101,96,142,159,51,91 >> 101
129,77,87,47,110,102 >> 129
122,160,157,63,35,71 >> 122
95,125,100,66,131,153,155 >> 95
48,150,129,122,60 >> 48
51,56,64,73,50 >> 51
135,160,78,94,83,60,99 >> 135
85,151,97,104,109,92 >> 85
66,128,80,92,81,38,70 >> 66
78,88,153,104,130,125 >> 78
---
Q: ((101, 125, 130, 96, 92), (94, 156, 77, 97, 104), (107, 104, 70, 100, 100))
A: 96
Q: ((117, 129, 46, 99, 93, 123, 153), (67, 43, 140, 49, 119, 74, 114), (59, 153, 93, 130, 52, 83, 150))
A: 123
Q: ((73, 78, 157, 151), (146, 68, 66, 55), (113, 127, 142, 147))
A: 157
Q: ((105, 101, 128, 83, 128, 143, 133), (49, 62, 140, 66, 65, 81, 40), (105, 81, 106, 113, 133, 91, 89))
A: 143
Q: ((122, 151, 140, 110), (151, 146, 58, 135), (124, 60, 105, 100))
A: 140
Q: ((101, 99, 102, 129, 157, 122, 102), (100, 100, 101, 100, 99, 113, 151), (101, 100, 102, 123, 157, 128, 102))
A: 122
Q: ((58, 149, 103, 60), (126, 100, 162, 122), (148, 94, 148, 150))
A: 103
---
[[ 36 130  77 116 121]
 [128  62 107 109  44]]: 130

[[ 48  47 157 105  97]
 [ 68  56 157 120 129]]: 47

[[ 45 163  89 103  54]
 [139 115  85  84  79]]: 163

[[156 104 118  68]
 [ 64  40  64  86]]: 104

[[101 102  97 154]
 [ 99 102  63 164]]: 102

[[ 45  36 158  89 127  41]
 [ 89  99 128 106 111  97]]: 36

[[124  42  39 118]
 [149 123  38  41]]: 42
---
121,98,57,94
98,106,116,49
120,94,61,86
: 94

131,68,96,55,62,96
83,129,53,95,114,143
114,44,114,64,83,116
: 64

104,129,84,101,54,116,106
116,98,89,56,49,137,107
76,119,135,123,113,73,119
: 113

119,35,126,148,150,94
106,80,108,115,115,98
118,40,124,144,146,95
: 144

116,121,157,91
117,92,108,57
81,71,83,156
: 71

57,52,109,91,73,48,75
103,72,79,75,104,87,90
59,106,64,80,132,85,91
: 132
---
81,135,113,75,97
46,133,80,114,147
124,91,87,122,134
-> 114

34,157,59,66
34,157,58,66
-> 59

49,84,74,102,79,78,91
69,81,64,63,132,86,126
-> 78

167,92,125,77,102
127,137,125,132,86
-> 77

101,47,140,87,94
133,108,115,128,89
-> 87

109,124,111,159,125,111,116
123,136,134,110,111,131,103
-> 111
---
97,126,53,89,120
78,139,51,90,73
| 78

100,84,142,98,94,112,75
89,101,107,104,71,126,86
41,134,64,76,53,121,93
| 64

113,83,132,148,151,133 | 83

73,156,100,122
73,43,104,116
| 122

109,144,145,145,114,130,134
95,123,38,131,126,94,125
94,143,117,124,93,108,103
| 117

102,162,115,137
129,118,149,66
81,50,89,115
| 66

92,95,101,79,73,117
120,144,118,71,93,157
47,60,48,149,68,75
| 60
---
146	104	125	68	152	111
80	116	123	113	161	137
130	163	101	66	148	81
⇒ 146

41	88	101	95	105	66
70	71	77	61	65	61
⇒ 41

65	52	131	96	34	124	64 ⇒ 65

37	89	73	137 ⇒ 37

127	99	116	71
88	83	160	51
75	102	85	120
⇒ 127

88	114	101	133	83	52	128 ⇒ 88

121	76	97	135
131	46	111	74
56	107	79	129
⇒ 121
---
57,136,94,147,48,98,40 => 136
82,50,92,90,98,86 => 50
44,145,82,60 => 145
120,47,77,91,101,95,105 => 47
160,116,37,145 => 116
134,151,148,117,118,143 => 151
59,63,65,157 => 63
157,131,111,126,62 => 131
113,125,128,166,81,122 => 125
166,93,124,66,83,106 => 93
---
138   87   83  148   43 ans = 87
 63   59   69   54  163 ans = 63
 39  123  100   74  105 ans = 100
159   95   81  131  120 ans = 120
114   49  100   84   78 ans = 84
103  102   60  156  161 ans = 103
---
163,48,149,86,64,51,60 -> 163, 60

108,163,76,137 -> 108, 137

49,107,80,96
146,101,102,106
90,95,96,92
-> 49, 92

39,107,158,101 -> 39, 101

111,64,90,54,148
99,65,92,57,153
-> 111, 153

86,122,75,78,115,145,75
122,72,69,84,118,66,100
105,73,46,103,108,109,77
-> 86, 77

116,47,148,52
132,84,120,139
-> 116, 139

150,49,92,97,54,98
102,95,104,159,104,165
101,106,96,108,99,103
-> 150, 103
---
[[144, 119, 69, 108], [100, 101, 34, 100]] Out: 119
[[79, 151, 85, 95, 102, 90], [99, 102, 125, 109, 110, 72], [121, 96, 122, 108, 105, 85]] Out: 151
[79, 114, 104, 107, 47, 35, 82] Out: 114
[90, 40, 96, 98] Out: 40
[113, 150, 121, 47, 152] Out: 150
[[93, 103, 71, 107, 105], [109, 67, 44, 96, 81], [148, 95, 124, 88, 134]] Out: 103
[119, 97, 143, 42, 49] Out: 97
[103, 110, 43, 63, 113, 41, 78] Out: 110
---
 54   97   83  148 Answer: 97

 74  112  101   84   90   95   50
130  107   88  112  127   95  116
Answer: 90

152   90   92   88
126   69   70  101
Answer: 90

100  164   99   55  101 Answer: 99

47  86  77  95  54 Answer: 77

113  103   94  107   85
 96  102  104   78   85
137  104  104  127  152
Answer: 94

142  148   70  104   75 Answer: 70
---
[101, 107, 152, 87, 82, 147, 94] Answer: 152

[[44, 130, 86, 83, 107, 146],
 [84, 87, 120, 85, 164, 120]] Answer: 87

[[139, 117, 104, 78, 107],
 [73, 40, 127, 87, 104]] Answer: 73

[[99, 51, 103, 74, 95],
 [126, 39, 100, 95, 106],
 [125, 150, 105, 49, 101]] Answer: 125

[155, 89, 90, 91, 80] Answer: 155

[69, 131, 121, 109, 147, 162] Answer: 131
---
array([100, 148,  56, 127, 142]) --> 56

array([[ 65, 140,  95, 111,  76],
       [104, 126,  67, 159,  65]]) --> 67

array([[103,  88, 105, 117, 152],
       [ 96, 110, 105,  58,  86],
       [108,  87, 114,  88, 133]]) --> 114

array([158,  96,  45,  49,  70]) --> 45

array([ 79, 122, 134,  36,  99]) --> 134

array([ 54, 150, 116, 129,  63]) --> 116
---
[[39, 84, 110, 119], [151, 147, 85, 158], [80, 121, 87, 84]]	121
[88, 81, 153, 84, 146, 49]	84
[73, 92, 121, 44, 100]	121
[129, 134, 162, 122, 135]	162
[58, 101, 92, 105, 89, 154, 116]	89
[47, 109, 86, 83, 36]	86
[118, 104, 159, 83, 135, 128, 47]	135
[[142, 117, 84, 89, 81], [133, 97, 128, 94, 109], [150, 96, 167, 93, 124]]	167
[[92, 108, 77, 121], [150, 91, 118, 96], [80, 80, 90, 124]]	80
---
65	119	106	78	145	85	155 result: 106
125	76	44	138	121 result: 44
101	50	98	45	111 result: 98
73	122	56	163	79	93 result: 56
72	49	75	79 result: 75
77	163	145	47	117	149 result: 145
---
[[125, 67, 67, 69, 87, 50],
 [112, 63, 82, 101, 114, 93],
 [97, 44, 83, 67, 104, 90]] >> 97

[[79, 78, 70, 159],
 [129, 116, 34, 85],
 [96, 149, 162, 135]] >> 96

[[124, 94, 115, 102],
 [105, 50, 136, 84],
 [94, 120, 87, 98]] >> 94

[[166, 114, 164, 62, 139, 106],
 [145, 83, 127, 105, 102, 112],
 [68, 152, 114, 73, 68, 121]] >> 68

[[47, 161, 103, 156, 61],
 [33, 150, 94, 164, 74],
 [36, 152, 98, 162, 72]] >> 36

[[122, 118, 96, 159],
 [132, 94, 92, 125],
 [112, 99, 94, 96]] >> 112

[[64, 133, 95, 158, 126, 116, 89],
 [67, 134, 59, 104, 140, 64, 62],
 [120, 82, 146, 122, 83, 148, 137]] >> 120
---
151   86  107  158
166   72   75  147
 91  144  157  134
-> 151

153  110  121   48  144  128   73
 53  136  159  142  133   92   56
116   45   86   52  109   89   37
-> 153

101  145   66  118  111   69
 97  145   43  129  116   96
102  145   56  117  116   69
-> 101

135  135   67  158   41  166  122
 75   59   64   86  137  153  152
123   94   75   79   96   58   34
-> 135

 76   99   95  117  121   74
101  115  103  108  108  103
116   99   90   89  148   89
-> 76

102   95   81   91  101
 93   80  136   35  105
144  105  130  109  100
-> 102

 46  149  137  139  144   69   76
 83   33   93  112  146  155  123
 61   78   71   54   68   63  122
-> 46

101   80   99   94  100  122
111   80  139  104  159  122
 95  101   99  109   73   80
-> 101
